128 stands for zero in the data rows.
Here is a table of points, one per row:
[116 188 108 156 145 149  88  97  95  93 154  97 140  93 122 131 106 102
 177 116 171 145 149  91 105 172 146 147 151 103 156 117 100 172 126 138
 172 153 117 140 200 163 154 167  63 171  77 116 136 106 162 153 126 103
 122 143 210 157 131 128 115 125 127  94]
[132 153 159 101 159 134  97 183 130 159 197  97 105 158 150 120 150 163
  79 171  95 115 107  89  81  72 197  77 150 121 112 100 118 119 140  85
 149 170 132 152 145 170 119  74 117 119  78 132  98 114 145 112 110 152
 105 130 155  78 142  94 145 145 164 167]
[143  98 169 107 103  89 138  79 130  87 127  89  97 166 189 135  61  88
 113 115 121 127 161 153 142 115  97 155 175 204  76 120 122  89 124 147
 173 150  81 174 146 124 144 110 106 140 124 179  77 103  99 136 132 143
 160 149 103 113 145 170 107 118 175 124]
[122 104 157 150 131 129 143 137 135 136 105 168 101 170 119 120 135  59
 154  98  82  95  66 142 130  94 175 148 104  95 164 106  57 148 101  88
 131 125 123 165 148  96 174 139 101 188  88  99 144 122 121  89 101 154
  88 197  63  98 130 158 123 118  95 157]
[103 120 128 143 120 175 117 192 116 123 127  74 114 162 173 157 104 150
  67 145 159 143 119 181 146 179 139 131  85 109  96 180  91 128  95 101
 110 117 159 116  66 152 137 125 108 104 102 120 111 162 109 178 108 155
 142 204 124 189 156 175 187 168  94  84]
[120 174 113 179 120 111 138  84 109 187 159 139 155 151 121 119  85  74
  97 118  76 147 119 161 126 104 108 169  90  98 137 122 141 181  86 136
 143 112 136 109 179 108  90  86 160 106 117 171 126 174 150 158 141  95
 135 100 149  87 121 119 243 113 136 129]
[167  81 110 151 148 104  71 124 174 175 153 106 143 116 132 128 150 114
 157 138 197 148  92 127 116  96  73 110 149  72 189 139  90  88 125 132
 127 122 167  85 129 103 175 139 108 117 161 146 103 139  96 164 110 158
 139  59 114 117 201 124 104  91 173 130]
[118 178 184  98 185 100  94 146 113 109 125 142  81 175 103  90 127  96
 162 124 120  90 127 141 130 130  86 152  80 114  89 197 116 204 127 168
 126 138 118 123  89 159 131  95 118 109 208 113 141 143 146 166 117 118
 138 119 135 142 106  90  52 117 168 142]
[172 103  96 211 139 133 155 118  85 127 145 135 163 136 115  83 149 121
 167 119  89  96 103  94 156 110  82  84 148 171 119 201 128 125 196  90
  74 208 125 135 117 103 139 120 155 121  64 136  93 112 119 139 145 106
 130 139 155 173 139 113 132 110  95  83]
[119 158 171  99  74 136 190 170 141 115 142 135  96 107 131 137 127 127
  66  92 114 115 132 147 113  94 107  82 192  79 168 116 111 114 133 123
 163 103 125 128 128 130 155 123 191 125 139 187 152 114 147 141 101 109
 141 137 117 124 108  80  64  77  84  49]
[129 123 113  74 131 119 134  88  83 139 158  55  58 129  71 183 128 170
 123  76 145 165  81 132 112  79 121 133  84 161 111 109 170 145 122 163
  81 151 160 110 155  88 175 169 173 120  84 108 169 161 111 120 167 137
 126 131 129 123 133 102 121 132 120 121]
[100 115 201  89 133  94  76 125 119  98 103 138 103  95  64 100 103 133
 148 172 109 129 162 124 178 131 110  92 144 132 178 114 144 169 164  88
 114  71 176 123 104 153 116 131 141 163  91 158 111 161 102  66 135  96
 202 128  97 112 142 176 148 145 162  99]
[181 155 118 108 107  94 166 158 123  96  84 132 208 102  98 133 140 118
 114 117 181 141 150  60 133  74 184 118  77 142 145 147 117 124 100 150
 153 102 142 198 131 124 186 100 159  79 123 124  85 119 141 157 119 167
 149 108 118 141 101 184 118 137 121 137]
[ 86 161  90 139 153  97 111  76 144 119  91 128 149 137 128 119 157 197
 115  77 156 125 138 150 170 113 114 159 179  87 109 131 121 121 123 120
  80 170 148 115 115 134  99 113 141 147 151 161 135 103 210  91  91 217
 176 142 176 153 115 166 122 113 107 182]
[ 97 154 139 220 130 165 112 120 184 102 110 139  63  98  85  90 137 151
 106 128 150  92 134 206  85 124 130 110 113 161 143 118 181 135 178 158
 149  83  60 154 113  91 163 134 130 134 158  94  70 121 109 132 148 131
 126 141 191  80 132 149 151 155 107 149]
[ 87 139 118 150 238 181 152  95 142 117 129  88 102  93 148 126 146  87
 151  86 108 113 170 104 133 115 168 150 111 110 135 128 136  58  92 142
 114  94 113 137  63 111 122  91 160  98  88 160 164  91 109 102 111 102
 107 105 103 127 128 113 122 153 183  93]
[131  96  97 124  93 104 142 125 138 180 118 141 109 104  96 114 198 142
 146 139 108  94 140 135 100 163 122 121  71 162  70  80 144 116 110 101
 141 112 142 100  96 172 135 193  60 133 122 241 114 126 207 188 140  98
 102 153 110 135 115 157 120 152 129 127]
[153 125  33 124  91 166 105 117 119  90 128 126  87 122  75 157 132 141
 161 192 161 117 127 115 133 138 102 121 122 101 118 128  95 128 124  76
 164 157 120 124 179 102  76  96 189 126 173 145 117  87  86 145  76 128
 158 114  68 140  78  86 132 166 134 156]
[211 145 156 127 215 118 166 135 179 102 100  99 149 134 184 132  84 100
 140 135 168 126 110 137 120 149 119  96 153 143 120  84 208 175 105  95
 122 127 141  53 118 108  80 165 125 125 109 100 102  97 130 133 117 106
 127 141 108 115  78 139 112 117  77 148]
[137 143 133 124 107  96 178 126 170 175 123 113 173 174 150 159 158 114
 158 116  92 100 151 169 102 177 164 113 103  69 102 143 177 126 222 170
 172 154 171 110 148 149 131 143 169 165 143  99 108 128  86  78 140 123
 168 116 131 171 126 161  93 152 154 112]
[129  99 104 108 101  75 140 181 104 106 126 126 145 130 161 111 163 180
 116 103 139 200 173 121  93 136  85 173  64 122 139 142 103 144 126  88
 181 148  57  95  73  87 128 116 125 165  61 110 127 136 138  75 109 107
 117 104 134 107 154  79 142 137 117 144]
[165 187 102 159 119 111 125 167 117 116 169 184 116 153 164 142 157 163
 115 138 132  67 140 143 189 129 106 106 149 155 104 127 137 143  88 142
 132  78 115 154 168 105 102 202 105 102 113 107 220 128 112 111 171 146
 161  76  99 128 180 170 105 143 160 123]
[125  70 116 151 131  98 106  86 111 127 108 200 105 171 176 126 134 204
 144 154 125 197 100 120 172 115 178  91 143 145 169 111 136 134 130 241
 156 124 131 138 118 185 153 141 137  96 119 121 130 115 149 147  68  80
 111  94  92 161  97 104 143 134 109 129]
[153 135 108  60 129 134 146 127 137 184  93 180 138 102 104 160 107 111
 108 138 165  48 160 109 127 133 124 152 169 129 137 131 128 146  78 178
  98 173 132 145  99 139 127 158 107 146 139  97  95 122 126  98 114 105
 119 168 149 113 189  39 197 128 144 108]
[128 142  92 138  83 154  80 160  79 142 121 156 162 112 118 112  81  94
 133  98 127 136 104 174  72 107 122  88  89 185  98  91 136  95  90 144
 102 135 129  66 116 177 137  85 122 145 171  85 182  50 115  80 123 112
 136 136 142 132 132 171 156  91 137 118]
[138 134 198 143  88 163 107 127 115 155 100  85 145 121 119  87  73 189
 128 164 111  61 123  91 169 155 157 176 114 121 135 106  71 100 110 157
 132 147 117  59 145  93 128 139 113  89 132 139 105 148 108  67 179 148
  92  76 131 115  72 114  96 127 112 101]
[126 196 157 109 132 105 115  90  83 147 118 172 103  90 127 133 146  76
 104 171 111 144 110 153  72 212  88 118 136 145 141 142 126  43 118 110
 118 111 140 165 104 151 118 141 131 111  71 104 117 184 107 117 136 171
  93 112 120 184  94  81 124  85  98 210]
[136  91  80 155 149  93  84 148 206 136  92 116 136  65 142 128  84 140
  82 116  93 158  93  88  64  96 159 153 142 130 137 176  85 112 136 146
 122 148 118 167 141 136  55 138 152 125 145 134 173 166 136 134 194  81
 164 174  95 141 121 122  80 150 123 132]
[ 27 142 109 114  93 118 127 155 172 139 132 111 117 117 175 106 139  97
 157  53 141 119 132  47 161 138 132  81 134 169 128 129 162 118 140 118
 108 121 107 125 165 148 108 101 104 151 155 108 109 197 111 146 104 179
 134  86  71  94 113  91 139 142  91  95]
[ 89 124  87 129 139 189 155 158 131 137  81 114 130 164 113 142 148 104
  80 174 139 202 157 113 170 142 127 155 164 133 121 143 111 145 161 102
  80 111 116 112 174 157 174 141 138 135 154 105  92  79 165 134 208  97
 122  85  83 128 133 119 114  75 162 164]
[108 114 174 126 123 151 201 122 117 110 180 157 157  64 145 118 113 183
 164 166 120 149 166 166 142  88 135 146 104 145 159 117 102 119 140 138
 105 154 172 117 115 116  94 125 129 225 158  95 151 105 117 237 161 177
  96 132 113 139 123 111 149 139 163 144]
[103 111 146  99 129 107 135 137 103 163 160 127 164 147  70 146 106 107
 133 133 152 175 106 121 145 217 133  85 177 107 124 128 116 132 149 150
 102 167  61 161  72  84 104 169 144 107 170 143 178  98 141 153 111 119
  97 120 147  71 122 205 136 159 133 139]
[115 122 114  91 133 119 123 108 124 136 117 135 189 141 142 163 115 188
 193 116 146 124  56 148 158 118 114 147 117  87 138  86 183  96 161  63
 137  73  86 170 133 127 125  60  91  82 129 101 132 130 118 147 185  98
  89 203 149 147 129 104 134 109 141 112]
[177 100 181 159 117 133 113 129  96 110 128 132 120 107 169 174 205  98
 156 107  94 144 155 111 122 133 132 193 179 159  78  95  96 150 139  86
 112  76 163 126 127 144 132 164 178 100 212  98 133 168 122 108  89 123
 101 159 208 100 123 129 162 146 130 111]
[132  63  78  53 137 193 142 107 173  92 163 142 149 176 106  72 160 147
  85 131 108 152 120 148  88 156 125 156 148 161 135 172 152 156 109 130
 163  98 184 151 124 105 103 113  61 135 139 126 139 133 106  95 112 152
  97 107 171 145  95 172 136 103 112  82]
[130  65 168 141  85 169 134 114 111  77 141 127 136 127 122 154 104  78
 110 174 103 108 176  99 156 106 148 120  97  81 130 132 197 108 145 145
 105 126 124 105 166 114 121 103  93 105 138 145 170 164 154 110 109 115
 140 121 148 129 205 112  83 136  70 212]
Along one direction, these points spread out more than along any other. For each point below, how far along it does it lie, from 0 to 99? The average is 50, and the first point in the table lies past the average. One standard deviation of the points above along it is 16.
[103 120 128 143 120 175 117 192 116 123 127  74 114 162 173 157 104 150
  67 145 159 143 119 181 146 179 139 131  85 109  96 180  91 128  95 101
 110 117 159 116  66 152 137 125 108 104 102 120 111 162 109 178 108 155
 142 204 124 189 156 175 187 168  94  84] 82
[ 87 139 118 150 238 181 152  95 142 117 129  88 102  93 148 126 146  87
 151  86 108 113 170 104 133 115 168 150 111 110 135 128 136  58  92 142
 114  94 113 137  63 111 122  91 160  98  88 160 164  91 109 102 111 102
 107 105 103 127 128 113 122 153 183  93] 41
[125  70 116 151 131  98 106  86 111 127 108 200 105 171 176 126 134 204
 144 154 125 197 100 120 172 115 178  91 143 145 169 111 136 134 130 241
 156 124 131 138 118 185 153 141 137  96 119 121 130 115 149 147  68  80
 111  94  92 161  97 104 143 134 109 129] 33
[153 125  33 124  91 166 105 117 119  90 128 126  87 122  75 157 132 141
 161 192 161 117 127 115 133 138 102 121 122 101 118 128  95 128 124  76
 164 157 120 124 179 102  76  96 189 126 173 145 117  87  86 145  76 128
 158 114  68 140  78  86 132 166 134 156] 24
[129 123 113  74 131 119 134  88  83 139 158  55  58 129  71 183 128 170
 123  76 145 165  81 132 112  79 121 133  84 161 111 109 170 145 122 163
  81 151 160 110 155  88 175 169 173 120  84 108 169 161 111 120 167 137
 126 131 129 123 133 102 121 132 120 121] 48
[136  91  80 155 149  93  84 148 206 136  92 116 136  65 142 128  84 140
  82 116  93 158  93  88  64  96 159 153 142 130 137 176  85 112 136 146
 122 148 118 167 141 136  55 138 152 125 145 134 173 166 136 134 194  81
 164 174  95 141 121 122  80 150 123 132] 27
[ 27 142 109 114  93 118 127 155 172 139 132 111 117 117 175 106 139  97
 157  53 141 119 132  47 161 138 132  81 134 169 128 129 162 118 140 118
 108 121 107 125 165 148 108 101 104 151 155 108 109 197 111 146 104 179
 134  86  71  94 113  91 139 142  91  95] 27
[131  96  97 124  93 104 142 125 138 180 118 141 109 104  96 114 198 142
 146 139 108  94 140 135 100 163 122 121  71 162  70  80 144 116 110 101
 141 112 142 100  96 172 135 193  60 133 122 241 114 126 207 188 140  98
 102 153 110 135 115 157 120 152 129 127] 75
[153 135 108  60 129 134 146 127 137 184  93 180 138 102 104 160 107 111
 108 138 165  48 160 109 127 133 124 152 169 129 137 131 128 146  78 178
  98 173 132 145  99 139 127 158 107 146 139  97  95 122 126  98 114 105
 119 168 149 113 189  39 197 128 144 108] 60
[122 104 157 150 131 129 143 137 135 136 105 168 101 170 119 120 135  59
 154  98  82  95  66 142 130  94 175 148 104  95 164 106  57 148 101  88
 131 125 123 165 148  96 174 139 101 188  88  99 144 122 121  89 101 154
  88 197  63  98 130 158 123 118  95 157] 57
[108 114 174 126 123 151 201 122 117 110 180 157 157  64 145 118 113 183
 164 166 120 149 166 166 142  88 135 146 104 145 159 117 102 119 140 138
 105 154 172 117 115 116  94 125 129 225 158  95 151 105 117 237 161 177
  96 132 113 139 123 111 149 139 163 144] 52
[115 122 114  91 133 119 123 108 124 136 117 135 189 141 142 163 115 188
 193 116 146 124  56 148 158 118 114 147 117  87 138  86 183  96 161  63
 137  73  86 170 133 127 125  60  91  82 129 101 132 130 118 147 185  98
  89 203 149 147 129 104 134 109 141 112] 62
